In the rows, zero is written as 128.
Each run below is a few steps of one of 8 hidden systems, one row a step.
Nuve, run 1, 11 rows:
[[109 139 199 156 111 146 113 122 135 152  89  94 152 127 133 180 169 108]
 [150 128 180 128 119 135 168 168 128 207 110 109 135 136 150 165 108 127]
 [175 102 163 114 101 134 146 173  98 142 109  84 146 123 167 113 159 174]
 [123  95 166 119  70 131  94 197 130 109 113 104 105 143 139 156 169 122]
 [112  99 183 148  92 175  91 131 129 156 135 114 159 105 148 187 143 116]
 [132 159 202 145 116 123 152 146 119 181  80 108 158 114 129 155 144 129]
 [163 111 158 118 108 144 168 176 135 176 109  77 106 148 171 141 128 159]
 [163  77 161 110  92 131 104 183  90 118 128 103 149 143 159 138 176 135]
 [ 95 112 187 135  64 152  90 178 140 130 118 127 126  97 128 160 145 122]
 [125 134 185 161 114 160 125 109 137 173  99  81 151 122 145 186 151 127]
 [156 131 183 114 124 113 172 179 104 189  98 109 143 146 149 157 126 129]]
geru, run 2, 11 rows:
[[152  94  86 125 131 130  99  69 142 117 154 134 136 141 170 101 116  65]
 [144 181 149 131 126 105 169 135 132 118 149 148 153 123  57 151 127 179]
 [ 85 113  85 142 146 158 106 151 116 156  90 105  61 118 172 116 118 140]
 [144  86 158  83 141 102 123  84 147  88 118 149 179 147 104 117 134  85]
 [127 166 100 175 115 127 163 172 123 143 206 143 110 117 114 116 106 155]
 [119 144 104 111 144 149  77  76 133 126  46 104 101 120 129 148 144 147]
 [ 94  66 169 117 162 102 174 169 124 127 146 156 158 147 110 114 116  91]
 [169 168  64 141  95 130 119  89 139 116 177 126 109 113 160 101 107 139]
 [106 149 164 117 155 140 123 140 138 121  73 120 122 139  54 163 158 170]
 [ 89  64  98 141 146 127 120 150 102 146 144 146 117 122 179 102  98  80]
 [172 177 138 104 110 104 145  61 167  90 144 135 159 124 108 117 123 134]]
guna, run 3, 11 rows:
[[115 127 183  79 150 149 160 175 151 154 132 136 106 177 131 169 108 115]
 [166 102 101 142 116 154  89 109  90 104 167 120 170  95 142  89 162 165]
 [109 160 109 131 110  69 141 151 152 147  69 149  81 119  97 126  92 105]
 [ 99  92 171 127 137 189 122 104 153 104 166  93 139 154 161 164 158 121]
 [172 176 114 133 147  93 125 135  62 154 120 165 174 109 109  97 131 128]
 [106  75 119 120 100 139 157 141 186 145 109 103  76 116 146 137  82 164]
 [145 157 129 137 142 124  88 110 107  78 133 108 140 176 114 133 208  97]
 [106 135 162  98 111 127 145 171 115 164 145 190 142  85 136 122  68 125]
 [132  99  87 187 135 151 120  67 161 130 112  72 122 115 136 115 147 149]
 [139 153 152  90 145  82 144 171 102 131 105 148 124 185 100 174 138  98]
 [121 102 139 110 101 176 126 129 125 112 181 121 138  83 186  91 117 169]]
bebi, run 4, 11 rows:
[[136 168  90 147 125 156 140  93 154 156 126  94  85 107 184  89 103 148]
 [147  86 108 125 147  98 114 138 142  93 112 133 127 179  48 148 158 116]
 [101 124 132 115 118 138 142 147  79 130 196 158 148 103 191 132  96 132]
 [115 169 118 121 140 140 105  77 177 109  68 115  97 111 106  81 139 135]
 [134  98 112 172 156 107 162 171 115 160 167 140 135 167  81 162 119 111]
 [145 135 116  70 120 124 125  79  92  89 136 128 150 108 195 117 117 162]
 [ 97 138 135 142 135 141 121 185 170 125 104 137  76 124  73  73 138 125]
 [143 101  85 164 137 134 129  79 124 152 184 129 147 149 146 183 102 101]
 [108 154 156  71 137  88 135 123  94  70  92 152 152 107 113 107 143 163]
 [124 143 109 166 148 167 152 171 152 186 150 114  77 136 146  84 107 122]
 [171  81  89 110 128 109  99  63 139  91 127 130 157 149  98 159 133 130]]
Tuzug, run 5 (11 x 18):
[[130 175 127 112 112  94 131 158 105  75  96  96  95 150 122 134 182 167]
 [ 85  66 150 106 149 165  92 155 144 131 148 166 123 145 121 137 115  70]
 [161 143 137 158 102 127 138  54 149 134 133 117 185  74 127 105 125 149]
 [116 166 122 156 124  94 155 188 111 163  98 109  81 155 120 171 132 133]
 [127  82 133  70 165 174 100 116 103 108 134 121 132 155 189 113 140 120]
 [161 111 148 136  82  81 150 136 157 106 146 157 172  98  73  92 119 125]
 [101 157  99 173  98 162 105 130 154 152 134  98  69 127 144 184 123 140]
 [111 135 172  95 185 133 118 110  79 115  81 123 167 142 133 124 175 123]
 [152  84 129 130 106 102 169 159 148 172 158 156 140 114 142  96  66  98]
 [169 158  92 142  92 136 115 105 144  93 133  72  98 143 139 139 167 177]
 [ 75 115 169 102 147 128  98 174  99 113 112 166 134 143  86 171 145 108]]
Tuzug, run 6, 11 rows:
[[ 86 177 191 111 121 112 113 110 116 129  95 159 154 117 126 172 129  83]
 [134 117 152 159 151 167 169 145 144 192 137 100 130 114 170  68 117 123]
 [209  97  86 120 112  86 120 131 104 126  95  99 135 161 117 147 151 151]
 [ 79 114 160  80  91 128 132 161 136  76 166 148 108 134 146 174 113 137]
 [118 143 156 171 115 160  81 112 153 123 130 124 146  98 125  70 170  78]
 [153 118 143 150 141 130 151 116 147 201  82 114 144 127  86 180 105 147]
 [117 123 120 118 126 105 155 140  63 119 138  98 128 133 218 143 136 148]
 [170 131 155  78 107 116 114 167 161  98 130 144 114 165 115  78 148  84]
 [119  72 127 166 100 179 106 123 168 129 164 121 138  99  85 158 127 166]
 [ 97 174 142 148 109  91 109  92  92 132  72 118 146 102 149 171 146 111]
 [123 132 178 108 170 147 183 161 144 174 129 115 115 165 166 101 115  99]]
bebi, run 7 (11 x 18):
[[159 188 141 106 117  90 164 176 115 123 149 142 116 172  95 166 130 143]
 [122  87 116 104 162 199 101 126 101 137 133 101 117 127 184 115 140 165]
 [127 101 117 141  87  83  96 132 161 119  96 163 129  97  85  90 113  74]
 [ 98 165 151 152 123 128 183 111 143 119 190 111 129 149 141 192 120 141]
 [151 162 123  97 181 150  86 115  70 133  80 129 144 133 127 100 169 142]
 [133  61 122 127 105 114 163 171 166 173 115 139 109 112 123 109  67 127]
 [142 141 111 158  89 113 123  84 140  62 177  93 139 136 147 137 172 131]
 [ 97 172 152  84 157 151  90 170  99 135 113 177 109 145 101 155 130 114]
 [111  71 124 161 158 149 156  82 142 175 112 107 150  92 160 102  98 132]
 [184 166 116 133  86  51 146 131 136  93 121 128 137 141  90 117 148 124]
 [109 128 140  98 146 189 129 172 112 128 174 117  92 162 163 168 131 164]]
geru, run 8 (11 x 18):
[[ 82  92 133 168  81  97 158 125 129  90 146  91 132 101 177 139 136 138]
 [164 210 143  87 143 128 111 133 112 121 123 130 114 180 147 123 162  88]
 [145  76 149 132 134 193 116 145 124 182 153 136 160 102 110 153 107 170]
 [125 122 119 169  78  60 133 116 123 114  80  96 135  94 154 103 148 110]
 [125 165 168  76 127 143 139 151 141 110 161 131 104 190 150 180 134 105]
 [166 113 114 150 153 182  96 127  79 166 144 124 170 100 134  96 149 162]
 [129 116 155 136  59  73 136 133 167 143  70 126 127  95 117 143 104 108]
 [ 99 132 139 130 142 144 148 133 114  86 182  90 112 179 184 157 165 119]
 [199 162 129 100 141 147  86 134  85 173 111 158 163 118 113 104 132 129]
 [ 99  76 162 159  72 132 153 142 175 145 119 106 129  82 128 149 104 154]
 [130 154 115 140 131  89 121 120  99  88 126  92 115 178 173 129 185  79]]
Nuve, run 9, 11 rows:
[[139 119 146 128 172 129 113 150 106 138  98 113 133 190  83 183 174 115]
 [115  97 130 125  96 129 134 159 108 180 130 149 129  78 186 118  72 121]
 [157 141 181 124 104 123 144 107 157  84 112  82 158 129 116 107 186 155]
 [113 128 114 148 130 146 112 195 116 162 146 130  80 168 117 189 129 112]
 [138  93 154  97 117 147 104  87  99 147  97 130 182  78 178 122 116 138]
 [114 146 178 158 105  89 174 174 167 114 112 103 115 142  90 111 160 120]
 [167 128 101 125 115 182 102 128 115 166 167 107 108 150 173 186 119 149]
 [111  94 176  95 146 104 117 148  78 115  73 146 176 109 118 114 154 126]
 [112 132 142 173  68 134 147 153 194 145 139  98  85 109 151 116 114 112]
 [181 132 142 112 143 150 113  98  97 131 142 109 174 166 122 196 163 150]
 [ 75 118 151 116 134 117 137 205  93 160  93 155 108 102 139 108 107 123]]
guna, run 10 (11 x 18):
[[169 158 138 159  43  97 121 147 122 153 112 113 140  80 147 124 132 138]
 [ 77 158 156 151 127 168 112 151 138 149  78  88  81 123 132 160 156 151]
 [149  95 170 118 136 146  83 149  80 158  95 121 169 129 155 123 167  90]
 [163 131 154 157  57  98 153 156 132 164 106 104 143  81 148 113 122 148]
 [111 163 132 156 119 166  99 151 130 144  92  77  76 141 139 162 172 149]
 [128 106 183  95 126 143  78 164  81 144  84 144 163 118 141 125 160 104]
 [145 118 148 181  65 112 145 144 137 169 115  96 142  76 164  96 125 125]
 [134 174 144 153 120 151 108 142 131 162  82  82  96 147 123 185 164 145]
 [115  93 178  94 130 151  95 180  70 134  97 128 151 115 157 125 161 135]
 [164 132 136 167  64 110 120 140 140 164  96 103 131  84 164  76 135 107]
 [116 160 167 160 101 151 118 156 150 155  97  93 104 138 104 192 159 141]]
talin, run 11:
[[133 137 147  89  93 148  88 171 105 108  89  96  94 136 162 155 169 163]
 [ 93  86 193 155  94 147  97 165 138 126 119 116 148 112 128 129 172  89]
 [160 162 160 161  90 145 107 119 106 187 134 118 165 111 147 186 135 113]
 [113 133 168 118 153 157 150 155 104 159  89  82 117 145 147 179 151 182]
 [155  93 162 124 104 128 114 184 111 136 104  91 125 149 174  96 176  99]
 [159 124 178 131  45 138  96 145 141 122 132 118 157 101 117 166 151 145]
 [ 79 142 147 173 123 176  96 155  96 155 135 107 118 115 148 184 156 138]
 [136 131 184 109 142 136 117 126 111 170  61 101 141 148 168 148 153  86]
 [172 100 183 142  93 124 169 174 125 156 131  89 164 125 135 130 152 163]
 [147 149 123 135  75 158  80 172 108 124 129  94  92 133 158 159 169 157]
 [ 81  96 191 119 117 159  78 144 125 120  90 122 142 123 128 163 165 102]]
Napeb, run 12, 11 rows:
[[118 209 147 142  90 132 126 128 100 161 120 125 128  74 176 130 117 146]
 [133 118 139 138 157 178 133 136 175 140  87  73  88 153 112 101 162 158]
 [161  61 143 133  95  91 134 162  81 137 130 107 169 140 154 164 151 124]
 [103 203 163 126  75 143 127 114 132 118 135 116 120  81 167 145 128 160]
 [129 122 138 171 157 176 108 158 150 161  96  88 101 147 103  97 177 119]
 [163  61 145 115 107 103 144 127  98 157 101 105 171 127 159 180 119 146]
 [100 200 155 146  93 118 153 129 121  95 138 100 119  93 165 109 154 164]
 [156 130 138 139 136 183  92 171 150 174 107 100  88 165 126 123 160 106]
 [138  53 157 126 106 126 131 121 108 129 117 108 184 104 128 179 134 173]
 [ 94 196 138 169  91  96 145 133 113 126 109 103 109  91 175 107 144 123]
 [168 141 158 117 157 192 125 137 159 166 114  86 104 177 131 136 156 129]]
Napeb, run 13:
[[124 154  86 132 155 156  68  79  96 161  73 140 125  92 127 138 122 138]
 [ 98  92 165 110 169  89 203 138 155 118  91 113 127 149 114 100 120 129]
 [189 139  94 131  98 120 129 127 106 123 199 122 137 149 186 111 131 110]
 [121 168 138  95 110 151  87 148 142 104 113 156 106 117  59 159 134 173]
 [ 57  50 121 171 151 139 120 139 129 140 126 126 120 117 144 119 124  85]
 [184 162 145 114 117  90 144  55 135 144 107 126 179 125 141 129 120  99]
 [121 171 108 135 164 139 179 175 114 134 165 129  96 139 105 110 122 193]
 [137  71  96  82 114 142  60 139 118 103 100 126  96 142 163 117 138 109]
 [103 121 191 141  88 103 150 122 168 103 155 148 170 112  86 160 126 101]
 [125 178  78 189 159 155 111 101  98 180 145 127 120 109 146 120 119 122]
 [144 108 139  63 171 115 145 120 137 123  48 120 120 152 104 119 128 159]]
soru, run 14:
[[176  97  85 159 111 139 109 114 143 123 103  62 105 143 128 131 169 170]
 [103 102 157 109 108 103  99 170  69  93 143 149 156 141 132 181 160 110]
 [100 170 189 134 105 173 119 117 157 156 115 116 128  87 175  98 130 105]
 [172 113 121 175 133 116 137 113 144 158  80  81 143 139  75 148 160 157]
 [107  89 120 119 119 119 130 154  58 124 151 120 138 133 187 190 127 147]
 [128 166 183  94  99 135 119 144 139 105  94 108 122 113 170  67 163 116]
 [151  94 140 192 104 150 112 153 168 162 129 105 132 134  70 148 155 120]
 [106 129 118 131 125 127 100  81  65 117 125 122 162 103 163 198 138 151]
 [110 162 193 103 135 109 173 168 121 143  75 106 116 133 159 101 144 122]
 [187  72 123 162 102 170 120 139 161 156 148  78 129 139 139 115 151 138]
 [117 128 123 126  90 103  78 133  74  82 121 142 157  99 110 174 162 159]]
soru, run 15 (11 x 18):
[[ 91 164 126 122 141 142 141 107 122  72 212 135 124 154 144 163 137 132]
 [148 165 133 104 168 140 101 140 113 175  83 168 131 115 110  67 117  96]
 [109  52 110 147 123 120 173 105 185 124 138 113 122 118 103 143  85 158]
 [157 187  79 127 128  81 124 118  73  97 166 140 130 154 155 130 143 110]
 [109 126 168  62 148 179 117 170 161 142 115 163  97 136 106 114 102 131]
 [122  92  91 196 142 122 134  78 150 115 154 119 156 101 107  77 134 118]
 [146 164 103  95 105  71 130 130 109 138 112 160 113 145 119 196  87 119]
 [ 95 144 152  99 187 185 163 131 139 110 169 118 110 152 151  90 135 152]
 [178  88  88 142 119  98  98 133 129 151 100 154 143 107  98  64 117 100]
 [ 86 128 117 121  94 113 145 112 161  87 169 141 108 130 116 201  93 148]
 [131 204 123 124 193 142 122 116  92 136 136 139 129 155 143  84 153  93]]
talin, run 16 (11 x 18):
[[142 123  68 108 104 116  97 185  94 117 148 161  87 123 149  83 111 125]
 [ 82 128 145 120 103 128 108  65 186  73 112 132 129  96 109 131 125 118]
 [118 136 109 187 174 122 146 128 103 164 180 158 156 143  94 141 118  88]
 [160 158 113  59 154 131 150  92 126 154  93 131 111 132 167 128  81 160]
 [113  86 114 148 142  96 167 158 141  78 124 103 116 134  97  67 161 156]
 [163 133  91 116  77 124  74 125 147 113 175 168 112 136 130 135 108  77]
 [ 63 144 146 124 164 153 129  77 126 107 132 153 156  85  96 148 113 166]
 [122 145  92 164 176  97 160 138 118 182 109 126 103 153 145  95 109  75]
 [194 106 131  68 123 114 160  86 161 101 129 114 147 154 125 128 115 162]
 [100 127  91 148 119 123 120 190  99  88 177 153 107 109 100  88 139 162]
 [102 142 110 116 112 140  73  73 171 122 101 148  98 118 143 135 103  68]]

Name the system that made each run.
run 17:
[[ 69 107 134 170 121 125 147  68 172 115 154 120 136 119 132 177 104  99]
 [181 209 127 112 160 102 154 108  85 160 113 128 152 149 138 131 133 132]]

soru
run 18 (2 x 18):
[[ 90 137  83 171 146  99 111 138  48 149 132 142 129 116 157 151 127 109]
 [132 132 159  64 154 108 173  92 172 116  89 126 120 149 150  95 102 110]]

bebi
run 19, 2 rows:
[[159  86 137 117  96  83  96  85 121 115  76 118 169 126 145 144 147  82]
 [104 197 165 153 131 125 197 140 133 144 174 131 135 119 123 144 111 152]]

Napeb
run 20:
[[ 87 152 125 152 128  89 107 119 112  87 106 109 109 166 135 164 178  75]
 [140 132 187  90 161 189 132 128 141 171 160 159 163 133 132 124 104 109]]

Tuzug
run 21, 2 rows:
[[117 133 138 129 154 150 145 110 197 121 135 123 101 139 132  50 122  89]
 [192 122  63 161 128 106 113 113 118 135 164 142 148 146  71 149 127 136]]

Nuve
run 22 (2 x 18):
[[120 203 112 128 150 158  97 145 116 113 133 143  98 139  72 148 153 167]
 [ 92  47 123 114 162 149 107 123 134 159  87 135 118 121 156 110 100  90]]

talin
run 23:
[[ 85 125 107 135 171 111 102 161  68  88 131 136 117 157 131 109 175  97]
 [128 120 126 111  87 148  92  98 189 142 131 169 120  90 125 114  74  89]]

Nuve
run 24:
[[122 108 169 122  85 123 129 130 164  99 120  81 111 169 163 178 162  98]
 [147 139 184 131 129 176  98 167  92 141 171 146 180 123 109 131 169 130]]

talin
run 25, 2 rows:
[[173 112 146 140 106 153 106 191 139 176  99 126 126 118  71 119 141 155]
 [ 92  59 117 126 106 113 121  96 121 112  92  93 124 115 178 180 122 142]]

Tuzug
run 26, 2 rows:
[[108 141  97  89 137 112 112  63  95 108 107 135 128 114 202 132 105 113]
 [147 150 179 109 130 104 186 178 169 129 126 132 121 159  86  91 132 122]]

soru
run 27 (2 x 18):
[[168 171 136 116 105 138 130 161 156  94 191 127 106 180  98 141 156 129]
 [109 128 106 151 142 175  60 135  75 158 109 140 135  89 114 154 141 157]]

geru
run 28, 2 rows:
[[126 141 103  97 129  84 141 129  88 110  56  99  99 129 154 142 136 179]
 [110  83 165 128 106 126 143 173 177  89 161 118 110 166 129 104 150  82]]

talin
run 29 (2 x 18):
[[161 156 144  83 101 106 107  79 132  57 121 130 159 123 113 123 161 146]
 [ 66 127 150 174 117 146 136 189 152 158 151 151 102 112  93 140 108 109]]

Tuzug
run 30, 2 rows:
[[144 164 116  65 187 171 108 105 125 146  91 149 105 140 118 117 109 154]
 [113  34 124 154 136 123 149 146 159 132 127 135 145 104  82  88 110 141]]

geru
run 31:
[[154 163 117 116 111 156 114 127 161 153 105 131  98  89 146  43 106 134]
 [113  86 137 174 116 135 102 150 168 128 122 120 120 149  55 172 153 105]]

guna
run 32:
[[152 178 152 142 133 159 116 156  83 135 179 147 171 102 119  88 159 152]
 [124 120  82 110 122 137 108 114 150 163  63 123  72 115 131 156  82 156]]

bebi
run 33, 2 rows:
[[130 219 112 130 130 115 133 142 129 117 105 136  95 114  78 106 138 175]
 [ 69  63 121 119 171 173 100 133 148 145  97 130  92 139 125 147 111 111]]

geru
run 34 (2 x 18):
[[ 96 188 133 175 103 131 177 152 149 146 160 104  88 112 153 125 115 150]
 [164 116 114 112 173 169  82  97 137 125 100 100 117 182 113 139 171 114]]

talin
